Each row has a name. Each question is about the rows just above it.

|  .54 | -.25 |  .03 |  .04 |  .66 |  j_207
|  .01 |  .02 | -.19 | -.16 |  .15 |  j_486
| -.05 |  .16 | -.14 |  .02 | -.55 |  j_246
| -.09 |  .06 | -.14 | -.05 | -.86 |  j_60
| -.19 | -.14 |  .03 | -.15 | -.31 |  j_410
|  .54 |  .03 | -.13 |  .05 |  .04 |  j_144
|  .62 | -.10 | -.13 |  .09 | -.15 |  j_611
| -.19 | -.14 |  .05 |  .17 | -.28 |  j_247
|  .16 | -.17 |  .07 |  .05 | -.36 |  j_296
The one value in j_207 and j_410:
| .03 |
Which value is in both j_144 and j_410?
| .03 |
Shared by j_247 and j_296:
| .05 |
The one value in j_247 and j_486:
| -.19 |
Which value is in both j_246 and j_486?
| .02 |
Which value is in both j_246 and j_296?
| .16 |

|  .11 |  .09 | -.09 |  .21 | -.16 |  .19 |  .10 | -.15 | -.25 |  .19 | -.20 |  .40 | -.27 |  .13 | -.16 |  .19 | -.15 | -.32 |  .11 | -.40 | -.02 | -.14 |  .03 |  .30 | -.25 | -.09 | -.27 |  .23 |  .75 | -.15 |  .12 | -.60 |  .38 |  .05 |  .14 | -.16 |  .47 | -.19 |  .01 |  .04 | -.29 |  .43 |  .29 | -.37 |  .34 | -.03 | -.17 | -.38 | -.46 | -.02 |  .37 |  .34 | -.02 | -.07 |  .09 |  .14 | -.32 | -.25 | -.02 | = j_531
|  .05 |  .14 |  .29 |  .31 |  .07 | -.14 |  .21 |  .21 | -.06 |  .01 |  .16 |  .08 |  .09 | -.01 |  .00 | -.47 | -.31 |  .20 |  .12 |  .38 | -.20 |  .11 | -.10 |  .02 | -.14 | -.21 |  .35 |  .10 | -.03 | -.24 |  .09 | -.18 |  .34 |  .64 | -.14 |  .12 | -.32 | -.09 |  .05 |  .08 | -.31 | -.16 |  .03 |  .27 |  .00 |  .00 |  .09 | -.23 |  .06 |  .29 |  .17 |  .22 | -.11 | -.60 |  .18 |  .09 | -.28 | -.13 | -.16 | = j_596
|  .06 | -.01 |  .35 |  .00 |  .04 |  .24 | -.46 |  .25 |  .02 |  .14 |  .15 | -.03 | -.02 | -.31 | -.37 | -.06 | -.05 |  .11 |  .22 |  .05 |  .32 | -.13 | -.08 |  .33 | -.08 | -.11 | -.38 |  .33 | -.85 |  .12 | -.09 | -.18 | -.20 |  .21 |  .17 |  .32 |  .15 |  .00 | -.34 | -.05 | -.05 | -.10 | -.46 |  .26 |  .17 |  .09 |  .17 |  .00 | -.04 | -.07 | -.21 | -.15 | -.06 |  .26 |  .02 |  .08 | -.27 |  .28 |  .02 | = j_373
| -.26 | -.26 |  .22 |  .16 | -.21 |  .33 | -.06 | -.07 |  .56 |  .41 |  .21 | -.17 | -.20 |  .62 |  .85 | -.19 |  .11 | -.47 | -.06 |  .01 | -.06 |  .35 | -.01 |  .33 |  .04 | -.01 | -.04 |  .37 |  .34 | -.04 | -.02 |  .19 |  .28 | -.27 | -.25 |  .27 | -.04 |  .03 |  .02 | -.06 | -.26 |  .19 |  .32 | -.18 |  .18 |  .22 | -.01 | -.30 |  .20 |  .00 |  .46 | -.01 | -.13 | -.11 | -.10 |  .00 | -.53 |  .32 |  .05 | = j_98
Whose row is |  .05 |  .14 |  .29 |  .31 |  .07 | -.14 |  .21 |  .21 | -.06 |  .01 |  .16 |  .08 |  .09 | -.01 |  .00 | -.47 | -.31 |  .20 |  .12 |  .38 | -.20 |  .11 | -.10 |  .02 | -.14 | -.21 |  .35 |  .10 | -.03 | -.24 |  .09 | -.18 |  .34 |  .64 | -.14 |  .12 | -.32 | -.09 |  .05 |  .08 | -.31 | -.16 |  .03 |  .27 |  .00 |  .00 |  .09 | -.23 |  .06 |  .29 |  .17 |  .22 | -.11 | -.60 |  .18 |  .09 | -.28 | -.13 | -.16 |?
j_596

